In the data rows, the value 128 means zero.
Here are some points:
[ 90 175 214  28 108 126  93 140 130 121 106  98 151 105 122  67]
[ 82  86 142  97 156 162 119 108 109 112 120 139 128 105 163 114]
[211 129 109 109 143 133 138 144 228 117 134 145 124 122 106 151]
[165 128 113 137  85 104 123 110 103 125 131 134 102 149  98 147]
[213 101  22 152 138 113  88 141 162 160 212 106  84  43 119 168]
[153 122  84 174 101 217 160 147 183  85 118 129 138 136 111 112]
[ 77 119 138 166 142 162  97 112  96 156 151 108 163 100 155 162]
[ 89 112 110 175 145 134 114  79 145 159 139 146 108 159 127 143]
[106 177 170 121 144  68 113 111  98 107 150 139 155 153 104  92]
[ 85  45  93 127 161 116 112 133 111 121 151 105 132 107 124 161]
[132 142  80  90 130 107 123  81 117 131 165 103  99 152 136 109]
[102 184 223  14 118  63 122 136  56 127  89 195 131 159 135  58]
[  0 100 148 138 139  70 152 136  58 233 135 145 121  29 125 185]
[160 115 105 152 132 110 151 118 116 154 139 156 146 138 103 145]
[ 98 174 176 124  91 135 139 164 116 111 100  78 139 184 168 129]
[ 81 135 110  81 142  83  80 148 104 147 134 119 116 126 155 100]
[191 150 131 136 151 163 115 127 166  93 111 123 103 180 108 134]
[111  94 142  90 134  40 177 197 114 159  77 194 154 102 136  88]
[149 139 108 133 100 162 119 143 127 115 118 156 127 119 128 130]
[169 117  84 180 117 189 114  76 201 117 144 125 128 138 124 168]
[ 92  74 142 120 124 129 136 162  89 159 115  95 123 117 136 140]
[164 171 128 114  97 114 109 114 182 113 133 142 123 143 129 117]
[152 118 145 139  67 173 103  82 171 131 106 108 118 135 130 111]
[108 141 146 108 138 134 112 145  82  97 157 137 158 123 129 112]
[127 118 124 132 171  49 200 151 130 171 100 186 125 115  95 168]
[186 150 130 163 149 168 104 137 154 129  94 147  99 121 120 123]
[112 185 216  80 120 101 114 135 119 156  71 140 166 113 167  66]
[114 130 221  85  94  94 115 185 162 134 121 135 158 111 141  96]
[175 127  23 104 149  15 180 165 130 150 188 160 111 148  54 141]
[ 79 146  74  43 148  79  97 148  58 123 181 116 120  82 128 120]
[205 138 122 208 159 158 136  79 134  89 112 123 138 131  75 158]
[ 94 162 130 122 116 142  91 122 115  85 130 107 152 171 148 126]
[133 116 134  44 109 114  79 154 103 118 116 110 164  97 135  96]
Here are 38 more points, each followed by its number:
[131 141 125 118 139 255  60 135 137  65 128  97 135 146 179 174] 0
[ 12 190 176 174 154 242  72  61 141  47  23  84 187 195 123 117] 1
[176  98 104 150 116  90 154 174 163 124 167 200  88 144 131 130] 2
[182 132 162 139 117 116 135  89 170 162 115 160 123 120 108 164] 3
[137 111  60  77  76 129 103 135 200 179 159 124  76 123 127 128] 4
[155 150  86 158 130 108 148 115 125 128 153 114 105 119  98  79] 5
[205 159  81 154  99 163 112 144 178 130 121 153 129 117  40 151] 6
[148 100 173 102  91  89 125  99 158 120 108 124  99 133 141 156] 7
[120 124 190 128 129 126 155 152  99 100  83 149 140 172 141 123] 8
[121  75 164 163 153  44 232 146 140 170 138 191 132 139  65 115] 9
[ 92  90 106 139 160 135  93 130 107 125 161 124 133 135 166 158] 10
[143  90  94 144 132  83 140 117 143 104 125 157 119 128 128 111] 11
[201 110 136 134 125 141 131 126 186  79 122 147 121 108 112 139] 12
[ 65 123  92 112 107 115 148 136  52 139 128  94  91 120  93 183] 13
[102 167 121 186 182 141 176  73 136 140 175 101 143 150  98 107] 14
[  0  49  92 116 116 155  82 119  50 136 147  44  99  87 175 173] 15
[199 126  19  80  83  76 153 120 172 140 160 124 123 131 103  99] 16
[111 132 109 145 170 130 112 148  57 130 163 103 104 119 122 127] 17
[ 95 190 153 101 146 116 149  71 121 111 113 152 195 134  67  67] 18
[138  83 160 140 129  76 159 185 119 153 120 139 126 108 128 126] 19
[109 134 103 136  90 252  39 120 131  94 124 113 138 114 135 186] 20
[ 58 111 103 122 143 138 173  88  75 138 111 126 164 192 100 151] 21
[190 142 126  75  75 103 125 121 166 123 130 132 145 153 128  62] 22
[178 116 159 186 120 155 110 137 162 123 126 133  52 116 113 142] 23
[132 112 144 108  94  72 151 171 120 166 166 170 125 123 157 119] 24
[ 68 141  56  95 135 106 190 118  35 122 132  97 100 161 100 170] 25
[142 126  66 131 147 184 122  62 111 121 172 101  97 136 108 137] 26
[118 143 147 190 121 162 130 127 160 121 117 130 162 148 136 128] 27
[ 98 109  98 125 165 124 132 139  84 118 126 133 121 133 129 164] 28
[ 57 179 145  49  83  98 133  84  86 192 130 109 113 163 111  94] 29
[ 82 123  68  91 122 135 141  93 118 130 146 120 129 113 120 157] 30
[167 138 131 160 117 132 117  95 153 123 144 148  56 109 109 130] 31
[107 117 130 125 121 127 169 113  84  98 139 148 106 158 131 108] 32
[156 142 109 136 111  90 125 130 189  97 125 191 113 121 134 128] 33
[132 172 161 101  89 210  76 100 158  79 120 101 133 124  93 125] 34
[176 136 125 156 146 197 143  89 160 111 143 116 135 168 131 132] 35
[120 172 149 183 114 156 174  98 181  50 121  87 161 162 100 150] 36
[210 111  53 138 111  97 130 146 207 165 163 106 121  70 108 177] 37
Which of these numbered points is nearest to each point below by angle, seen from the average point of the first points? Its number follows each.
[ 87  99 127  94 126  92 122 162 118 151 120 102 122 113 114 167] > 13
[  6 184 217 150 133 229 103  92  92 128  81  55 176 156 118  85] > 1
[129 144 181  42 104 102 108 140 121 116 128 129 171 139 158  85] > 22
[155 137 134 151 150  24 218 135 144 192 150 175 152 114  99 116] > 9
[113 103 108 138 126 119 142  95 108 108 143 106 117 154 145 134] > 32
[ 97 164 196  37  91 115 128 100  84 128 108 141 149 142 140  65] > 29
[126 118 135 115 113 116 134 124 186  94 134 122 128  86 160 141] > 12
[142 117 154  87 107 115  93 100 132 117 182 110 118 143 158 108] > 22
[ 52 126 125 120 176 136 120 130  74 166 123 117 145 115 130 156] > 28
[141 174 161  89 123 129 152 106 151 132 120 134 173 105  96 123] > 18
[147 112 165 101  75 149  93 115 142 116 125 116 100  89 153 103] > 34
[194 149  90 199 178 167 151 103 143 103 123 120 135 155 102 155] > 35
[146 114 128 176 164  73 216 121 151 184 143 194 123 151 130 147] > 9
[149 145 148 104 148  54 177 165 129 163 144 159 141 127 138 102] > 24
[125 123  86 159 122 149 117 100 142 147 113 132 137 127 109 111] > 26
[156 143  76 104  94 102 174  99 134 130 147 134 122 124  98 125] > 16
[ 82 143 161 226 142 147 161  69 118  94  93 114 140 166 128 135] > 27
[121 117 170 128 112 214  75 127 173  72 128 119 122 119 175 116] > 0
[177 141  57  97 123  85 175  86 148 124 158  92  80 123 128 141] > 16
[178 113 153 125 116 118 128 147 161 109 146 112  95 113  86 139] > 12
